[[151 129 128 129]
 [124 123 129 132]]
->
[151 123]

[[128 131 113]
 [124 127 129]
 [129 105 119]]
->
[128 127 119]

[[113 128 107]
 [141 123 140]
 [139 122 148]
 [121 128 115]]
->
[113 123 148]

[[135 150 111 117]
 [124 122 119 129]]
->
[135 122]

[[119 155 140 121]
 [119 147 134 105]
 [126 158 133 116]
 [107 128 149 140]
 [121 121 141 156]]
->
[119 147 133 140]

[[119 131]
 [106 133]
 [147 105]
 [142 126]]
->
[119 133]
---
[[114 137 122 138 141 115 126 121 120 142 131 125 128]
 [150 126 127 129 127 116 135 130 121 121 138 125 137]
 [134 112 132 110 130 127 141 139 126 127 121 138 134]]
->
[[150 126 127 129 127 116 135 130 121 121 138 125 137]
 [134 112 132 110 130 127 141 139 126 127 121 138 134]
 [114 137 122 138 141 115 126 121 120 142 131 125 128]]

[[139 142]
 [119 135]
 [118 116]
 [102 113]
 [148 114]
 [149 111]
 [115 138]]
->
[[149 111]
 [148 114]
 [139 142]
 [119 135]
 [118 116]
 [115 138]
 [102 113]]

[[112 124 111 121]
 [120 128 112 129]
 [140 154 124 120]
 [153 130 124 116]
 [117 123 149 100]
 [131 119 131 115]
 [119 120 122 153]
 [118 130 125 129]
 [123 128 137 133]
 [124 132 122 124]
 [135 148 139 117]]
->
[[153 130 124 116]
 [140 154 124 120]
 [135 148 139 117]
 [131 119 131 115]
 [124 132 122 124]
 [123 128 137 133]
 [120 128 112 129]
 [119 120 122 153]
 [118 130 125 129]
 [117 123 149 100]
 [112 124 111 121]]

[[115 136 143 137 155 130 132 133]
 [128 130 124 128 128 126 125 128]
 [117 133 140 136 146 129 132 129]
 [132 127 126 127 118 126 124 128]
 [124 128 131 128 128 126 126 127]
 [131 126 123 125 113 127 123 128]
 [130 128 124 127 126 128 130 130]]
->
[[132 127 126 127 118 126 124 128]
 [131 126 123 125 113 127 123 128]
 [130 128 124 127 126 128 130 130]
 [128 130 124 128 128 126 125 128]
 [124 128 131 128 128 126 126 127]
 [117 133 140 136 146 129 132 129]
 [115 136 143 137 155 130 132 133]]

[[126 105 133 122 130 115 115]
 [129 148 125 138 127 142 132]
 [116 114 134 118 125 114 122]]
->
[[129 148 125 138 127 142 132]
 [126 105 133 122 130 115 115]
 [116 114 134 118 125 114 122]]

[[104 133 121 122 115 142]
 [140 134 139 126 154 126]
 [103 132 116 124 120 132]]
->
[[140 134 139 126 154 126]
 [104 133 121 122 115 142]
 [103 132 116 124 120 132]]
---
[[113 151 126 143 130]
 [124 114 115 118 143]
 [129 101 120 126 137]
 [127 117 111 112 140]
 [112 106 116 132 145]]
->
[[124 114 115]
 [129 101 120]]

[[125 144 109 116 125]
 [131 139 120 122 132]
 [106 121 124 123 148]
 [116 143 124 124 124]]
->
[[131 139 120]
 [106 121 124]]

[[142 145 128]
 [111 133 137]
 [114 140 137]
 [147 156 122]
 [105 112 110]]
->
[[111 133 137]
 [114 140 137]]

[[136 147 115 125]
 [125 125 137 143]
 [157 127 117 138]
 [120 112 117 140]]
->
[[125 125 137]
 [157 127 117]]

[[ 98 105 148]
 [127 128 129]
 [128 126 129]]
->
[[127 128 129]
 [128 126 129]]

[[124 124 126 102]
 [148 148 134 141]
 [133 146 137 137]]
->
[[148 148 134]
 [133 146 137]]

[[134 123 128 133 128]
 [121 121 142 133 114]
 [144 121 138 110 139]
 [103 111 126 128 145]
 [120 114 134 136 139]]
->
[[121 121 142]
 [144 121 138]]
---
[[135 116 116 132 131 122 133 130 111 122 125]
 [128 128 128 128 128 128 128 128 128 128 128]
 [142 126 123 130 120 122 137 115 134 109 130]
 [108 136 149 118 141 137 134 119 142 143 121]
 [134 132 115 133 128 124 125 136 106 135 129]]
->
[[142 126 123 130 120 122 137 115 134 109 130]
 [135 116 116 132 131 122 133 130 111 122 125]
 [134 132 115 133 128 124 125 136 106 135 129]
 [128 128 128 128 128 128 128 128 128 128 128]
 [108 136 149 118 141 137 134 119 142 143 121]]

[[153 125 110 138 129 104 126 126 130 130 122]
 [152 117 124 115 118 131 112 134 111 140 133]
 [146 139 117 133 147 108 122 117 127 128 112]
 [130 119 136 132 107 109 147 141 118 140 129]
 [151 132 115 136 139 104 124 121 128 129 115]]
->
[[153 125 110 138 129 104 126 126 130 130 122]
 [152 117 124 115 118 131 112 134 111 140 133]
 [151 132 115 136 139 104 124 121 128 129 115]
 [146 139 117 133 147 108 122 117 127 128 112]
 [130 119 136 132 107 109 147 141 118 140 129]]

[[135 146 136 129 120 128 137]
 [137 121 121 120 130 130 139]
 [119 120 135 133 119 117 133]
 [127 141 122 125 129 122 106]
 [134 121 125 117 119 131 116]
 [126 117 135 131 128 142 130]
 [124 124 134 127 111 116 125]
 [128 124 135 125 111 120 130]
 [130 143 139 133 123 129 139]
 [131 121 132 130 126 129 151]]
->
[[137 121 121 120 130 130 139]
 [135 146 136 129 120 128 137]
 [134 121 125 117 119 131 116]
 [131 121 132 130 126 129 151]
 [130 143 139 133 123 129 139]
 [128 124 135 125 111 120 130]
 [127 141 122 125 129 122 106]
 [126 117 135 131 128 142 130]
 [124 124 134 127 111 116 125]
 [119 120 135 133 119 117 133]]

[[117 131 137 138 124 120 132 122]
 [131 151 145 122 123 126 135 106]
 [138 133 122 129 126 129 125 129]
 [128 113 135 118 134 125 125 131]]
->
[[138 133 122 129 126 129 125 129]
 [131 151 145 122 123 126 135 106]
 [128 113 135 118 134 125 125 131]
 [117 131 137 138 124 120 132 122]]

[[128 131 145 133 112 116 120 114 130]
 [136 128 139 134 125 126 147 146 141]
 [133 120 116 158 129 133 128 139 125]]
->
[[136 128 139 134 125 126 147 146 141]
 [133 120 116 158 129 133 128 139 125]
 [128 131 145 133 112 116 120 114 130]]

[[124 139 156]
 [130 116 100]]
->
[[130 116 100]
 [124 139 156]]

[[117 141 140 150 126 106 125 117 128 126 140 125 146 139 131]
 [135 132 157 130 134 106 133 139 133 138 114 130 131 123 118]]
->
[[135 132 157 130 134 106 133 139 133 138 114 130 131 123 118]
 [117 141 140 150 126 106 125 117 128 126 140 125 146 139 131]]

[[106 130 119 116 115 101]
 [142 104 131 141 119 147]
 [115 108 124 119 148 152]
 [145 109 136 143 108 135]]
->
[[145 109 136 143 108 135]
 [142 104 131 141 119 147]
 [115 108 124 119 148 152]
 [106 130 119 116 115 101]]
